Each row is where one point has got to under a steady rotation. How many ticks took it there?
The counts run from 0 to 407.
[.25,-.34,-.09,-.22,.09,.00,.10,-.19,.45,.16,.19,.21,-.19,.07,-.08,.15,-.18,.43,.26,.12,.18,-.27,-.06,-.14,.05,.31,-.02,-.02,-.14,-.27,-.11,-.11,-.12,-.07,-.16,.01,.06,-.13,-.18,-.31,-.16,-.27,.06,-.25,-.25,-.06,-.12,-.38,-.10,.00,.21,.12,.08] | 202
[.24,.32,.11,-.53,-.25,-.09,-.04,-.09,-.19,.01,.23,-.10,-.18,-.10,.01,-.14,-.03,.12,.13,.29,.09,.05,.03,.02,.08,.13,.02,.05,-.17,.00,-.46,.07,-.23,-.04,-.34,-.24,-.27,.12,.00,-.09,-.11,-.12,.20,-.03,.10,.00,-.06,-.14,.14,.30,-.25,-.14,-.26] | 30
[-.08,.01,.12,-.21,-.28,-.04,-.08,-.06,.04,.21,.12,.14,-.26,-.01,-.22,.12,-.08,.43,.28,-.03,.40,.24,-.02,.06,.09,.18,.08,-.22,.15,-.15,-.16,-.15,-.01,-.24,-.16,.12,-.30,-.10,-.01,-.13,-.25,-.33,-.17,-.24,-.07,.11,.10,.12,-.19,.13,.23,-.12,.02] | 257
[-.06,-.07,.04,-.37,-.30,-.12,.02,-.21,-.17,.14,.15,.15,-.25,-.22,-.27,.10,-.03,.37,.13,.00,.27,-.02,.00,.19,-.02,.03,.13,-.21,.12,-.14,-.02,-.15,-.11,-.23,-.50,-.04,-.30,-.20,-.24,-.05,-.23,-.01,-.17,-.17,-.19,.02,.14,-.08,.08,.09,.21,-.14,-.05] | 137
[.20,-.31,-.03,-.23,-.20,.10,.03,-.23,.06,.12,.27,.08,-.21,.04,-.06,.03,-.08,.27,.16,.09,.27,-.18,.14,-.19,.29,.27,-.21,-.22,-.20,-.10,-.35,-.01,-.04,.01,-.24,-.02,.03,-.13,-.09,-.16,-.13,-.14,.27,-.31,-.25,-.03,-.07,-.32,-.03,.12,.00,.06,.00] | 211
[.09,.09,.25,-.16,.33,.04,.16,-.22,.07,.20,-.08,.24,-.15,.11,.03,.23,-.25,.37,-.16,.39,.09,-.13,.09,.05,.02,.06,.04,.01,-.07,-.17,-.17,-.11,-.22,-.03,-.45,-.36,-.09,.08,.03,-.01,-.27,-.35,-.18,-.15,.12,-.21,-.12,-.14,-.25,.19,.14,-.09,-.17] | 172
[.12,.01,-.07,-.42,-.26,-.34,-.12,-.06,.23,.20,.39,.06,-.14,-.10,-.12,.00,-.03,.28,.40,.12,.19,.11,-.08,.04,-.15,.19,.18,.15,.02,-.20,-.17,-.01,-.12,-.20,-.17,-.20,-.38,-.12,-.22,-.26,-.14,-.02,-.11,-.09,-.01,.25,.04,-.15,.11,-.07,.13,.05,-.03] | 9
[.18,.23,.25,-.11,.30,-.25,-.09,.04,.35,.06,-.03,.33,-.08,-.03,-.10,.13,-.11,.27,.07,.31,.14,-.07,.11,.03,-.19,.32,.25,.17,-.11,-.21,-.17,-.02,-.08,-.27,-.38,-.12,-.16,.16,-.21,-.17,-.16,-.25,-.13,.01,.00,.02,-.32,-.04,.11,.03,.13,.18,.07] | 188
[.13,-.15,.06,-.27,-.22,-.14,.01,.12,.14,.32,.22,-.05,.04,.03,-.10,-.07,-.23,-.03,.06,-.01,.22,-.23,-.11,.04,.63,.00,.11,.09,-.07,-.13,-.15,-.08,-.19,-.03,.05,-.51,-.16,.11,.00,-.12,.18,-.26,.20,-.12,.00,.00,.06,.22,-.14,.27,.18,-.02,-.02] | 115
[-.06,-.13,.21,-.35,-.40,-.16,-.05,-.02,-.16,.21,.16,.21,-.09,.03,-.18,.02,-.04,.13,.12,.05,.45,.06,.22,.09,.42,.10,-.02,-.15,.08,.00,-.16,-.14,-.03,.00,-.39,-.24,-.21,.05,-.03,.14,-.05,-.13,.04,-.32,-.07,.08,.17,.14,-.11,.32,.13,-.03,-.06] | 121
[.05,-.34,.12,-.19,.02,.12,.08,-.16,.20,.19,.19,.06,-.28,.02,-.23,.12,-.16,.08,-.03,-.16,.19,-.24,.01,.01,.53,-.09,-.10,-.08,-.07,-.25,-.24,-.02,-.04,.00,-.10,-.14,-.05,-.09,.11,-.11,.04,-.34,.28,-.20,-.14,-.17,-.02,-.12,-.21,.14,.40,-.26,.14] | 400
[-.04,.12,.25,-.05,.24,.08,.12,-.04,-.13,.12,-.22,.26,-.10,.15,-.12,.16,-.17,.32,-.04,.29,.28,-.18,.11,-.07,.22,.13,.16,-.13,-.02,-.01,-.12,-.32,-.10,-.14,-.42,.03,.02,.15,-.03,-.06,-.21,-.45,.04,-.16,-.11,-.19,-.11,.03,-.28,.35,.20,.05,-.10] | 366
[.09,.20,.27,-.13,-.08,-.21,-.22,.20,.14,.23,.39,.05,.09,.12,-.15,-.08,-.18,-.03,.23,.11,.21,.10,.08,-.01,.12,.19,.10,.02,.06,.04,-.27,-.07,-.06,-.16,-.11,-.23,-.51,.03,-.05,-.21,.04,-.37,.13,-.23,.14,.21,.00,.15,-.05,.18,.24,.25,-.03] | 109
[.12,-.10,.03,-.17,-.03,-.02,.00,.00,.43,.18,.16,-.10,-.29,-.12,-.22,.16,-.25,.28,.16,-.04,.20,-.14,-.18,-.09,.08,.12,.12,-.05,-.04,-.31,-.08,-.12,-.11,-.25,.10,.07,-.17,-.12,-.03,-.46,-.09,-.43,.03,-.10,-.14,.02,-.03,-.06,-.13,-.06,.47,-.09,.22] | 392
[.08,.26,.12,-.35,-.08,.07,-.11,-.04,-.05,.08,-.12,.37,-.29,.04,-.03,-.05,.19,.16,.13,.32,.19,.04,.05,.04,.29,.32,.09,.04,.05,-.10,-.14,.01,-.07,-.23,-.43,-.20,-.17,.12,-.22,.07,-.09,-.16,.43,-.05,-.21,-.17,-.11,-.19,-.02,.30,-.06,.31,.11] | 51
[.01,-.29,.07,-.13,.02,.11,.11,-.14,.29,.23,.16,.04,-.27,-.01,-.20,.15,-.19,.28,.11,-.11,.21,-.14,-.07,-.02,.21,.04,-.01,-.15,-.04,-.24,-.09,-.14,-.06,-.11,-.12,.04,-.10,-.22,.02,-.30,-.10,-.39,.06,-.23,-.20,-.08,.00,-.16,-.24,.04,.48,-.21,.15] | 396
[.05,.01,.30,-.17,.01,.02,-.02,-.07,.15,.00,.02,.32,-.27,-.07,-.15,.05,.06,.06,.02,.06,.37,.00,.39,-.13,.38,.17,-.10,-.06,-.10,-.10,-.50,.00,.06,-.15,-.38,.08,.00,.10,.04,-.01,-.03,-.25,.24,-.26,-.20,-.07,-.22,-.04,.05,.29,.01,-.21,.04] | 76
[.36,.15,.13,-.32,-.20,-.17,-.18,-.02,.16,.26,.31,-.04,-.21,-.03,.10,-.07,-.16,.16,.11,.22,.06,.14,-.09,.04,-.01,.25,.04,.06,-.01,-.29,-.09,.19,-.08,-.21,-.10,-.53,-.40,-.19,-.05,-.22,-.16,-.25,-.02,-.07,.12,.20,.07,-.06,-.01,-.09,.16,.18,.06] | 298
[.01,-.05,.23,-.07,.09,.04,-.07,-.12,.27,.05,.00,.37,-.33,.03,-.16,.18,.01,.32,.10,.14,.37,.04,.30,-.07,.16,.22,-.03,-.05,-.01,-.11,-.39,-.06,.06,-.09,-.34,.20,.04,.07,.01,-.07,-.16,-.29,.02,-.29,-.19,-.04,-.18,-.09,-.19,.23,.10,-.09,.07] | 72
[.10,.35,.31,-.29,-.18,-.09,-.15,.15,-.15,-.01,-.12,.18,-.22,-.04,-.07,.00,-.01,.02,.03,.24,.31,.00,.17,-.04,.34,.27,.20,-.01,-.09,-.06,-.31,-.02,-.10,-.25,-.33,-.05,-.11,.21,-.09,-.05,-.05,-.33,.33,.00,-.10,-.04,-.06,.22,.11,.34,-.13,.02,.07] | 369
[.11,.07,.05,-.17,-.19,-.03,.02,.00,-.32,.17,.15,.03,-.03,.05,-.10,.11,-.21,.32,.08,.13,.25,-.14,-.02,-.04,-.01,.31,.16,-.35,-.04,.05,-.01,-.12,-.09,-.26,-.40,.12,-.26,-.18,-.15,-.27,-.24,-.32,.15,-.28,-.27,.09,.03,.04,-.01,.16,.23,.26,-.03] | 232
[.12,-.03,.10,-.22,-.16,-.28,-.02,.12,.19,.32,.23,-.09,.09,.04,-.17,.07,-.36,.03,.12,.05,.24,-.21,-.15,-.01,.35,-.02,.30,.08,-.21,-.11,-.14,-.24,-.22,-.14,.00,-.38,-.22,.15,-.02,-.25,.00,-.34,-.07,-.08,.04,.11,.10,.20,-.11,.22,.26,-.08,-.09] | 119
[.02,.26,.10,-.28,-.34,-.13,-.25,.14,.11,.21,.20,.08,-.14,-.01,-.20,-.02,-.07,.27,.37,.04,.42,.22,-.15,.00,.09,.17,.26,-.05,.11,-.08,-.21,-.08,.01,-.30,-.05,.02,-.38,.02,-.04,-.28,-.15,-.37,-.07,-.10,.03,.19,.02,.16,-.07,.16,.15,-.02,.01] | 253
[-.01,-.15,.08,-.37,-.41,.03,-.04,-.03,.09,.20,.02,-.01,-.33,-.11,-.23,.03,-.08,.14,.14,-.14,.37,-.11,-.07,-.06,.59,-.12,.12,-.11,-.07,-.25,-.17,-.13,-.11,-.11,-.08,-.19,.02,.05,-.01,-.08,.02,-.25,.16,-.05,-.13,-.16,.14,.05,-.11,.24,.15,-.36,.08] | 260
[.04,.16,.16,-.13,.10,-.16,-.08,.24,.43,.12,-.11,.08,-.13,-.03,-.27,.07,-.19,.09,.12,.00,.17,-.16,-.12,-.02,.21,.06,.34,.13,-.09,-.21,-.04,-.17,-.14,-.36,-.06,.04,-.10,.23,-.16,-.37,.07,-.43,.22,.12,-.13,-.07,-.18,.05,.00,.11,.31,-.02,.21] | 383
[.01,.07,-.05,-.39,.06,-.03,.04,-.10,.22,.21,.21,-.03,-.20,-.10,-.23,.03,-.14,.35,.12,-.01,-.05,-.09,-.32,.17,-.16,-.13,.26,.08,.01,-.29,-.05,-.20,-.27,-.18,-.15,-.11,-.36,-.10,-.16,-.34,-.13,-.24,-.07,.07,.06,-.15,-.04,-.30,-.09,-.05,.41,-.15,-.06] | 148
[.27,-.01,-.13,-.37,.06,-.11,.11,-.17,.18,.16,.34,-.12,-.03,-.04,-.08,-.01,-.34,.29,.12,.22,.02,-.19,-.20,.00,-.07,-.01,.19,.13,-.28,-.14,-.33,-.17,-.36,.04,-.08,-.17,-.18,.12,-.06,-.30,-.13,-.23,-.09,.03,.19,-.06,-.10,-.24,-.03,.13,.09,-.21,-.27] | 24
[-.01,-.02,.09,-.29,.15,.04,.12,-.28,-.05,.01,.19,.24,-.12,.08,-.16,.05,.00,.31,.04,.26,.12,-.11,.10,.05,.04,.01,-.08,.04,.00,-.04,-.44,-.21,-.16,.07,-.48,-.15,-.18,.08,-.01,.09,-.17,-.14,.02,-.30,.02,-.16,-.15,-.29,-.19,.32,.08,-.16,-.36] | 27
[.11,.14,.17,-.35,-.09,-.32,-.11,-.02,.14,-.03,.19,.32,.01,-.11,-.19,-.05,.06,-.05,.13,.22,.20,-.13,.22,.01,.06,.14,.09,.25,-.20,-.11,-.37,-.02,-.21,-.12,-.46,-.20,-.10,.25,-.18,-.01,.05,.00,.11,-.05,-.02,.06,-.27,-.09,.33,.28,-.12,-.06,-.11] | 324
[.21,.35,.13,-.35,.13,-.04,.11,.07,-.05,.08,-.08,.03,-.07,.01,-.11,-.07,-.08,.07,-.06,.30,.00,-.29,-.11,.00,.16,.04,.26,.18,-.19,-.09,-.24,-.07,-.34,-.12,-.34,-.34,-.06,.29,-.07,-.11,.00,-.24,.31,.15,.04,-.27,-.24,-.09,.07,.29,-.01,.01,-.16] | 40
[.05,.27,.12,-.10,.35,-.05,.05,-.02,.04,.14,-.18,.23,-.10,.19,-.06,.17,-.16,.36,.07,.39,.00,-.17,-.13,.02,-.13,.20,.27,.07,.03,-.11,.02,-.20,-.19,-.19,-.34,-.12,-.12,.12,-.20,-.16,-.17,-.34,.07,.03,.00,-.18,-.17,-.16,-.21,.15,.17,.25,-.06] | 48
[.28,.00,.02,-.13,.34,-.21,.01,.02,.49,.12,.02,.22,-.09,.02,-.10,.17,-.13,.25,.18,.25,.06,-.21,-.08,-.03,-.14,.23,.21,.20,-.15,-.29,-.05,-.11,-.16,-.24,-.20,-.08,-.08,.13,-.26,-.30,-.09,-.24,-.05,.02,-.10,-.04,-.31,-.23,.05,-.01,.24,.12,.06] | 193
[.03,.37,.36,-.31,.18,-.12,.00,.09,.09,.06,.12,-.02,-.17,-.17,-.34,-.03,-.06,-.19,-.10,-.02,-.05,-.07,.07,.19,.15,-.15,.13,.20,-.05,-.21,-.34,.00,-.14,-.24,-.37,-.20,-.40,.08,-.01,-.10,.00,-.26,.23,.02,.05,-.07,-.10,.03,.12,.13,.30,-.25,-.01] | 279
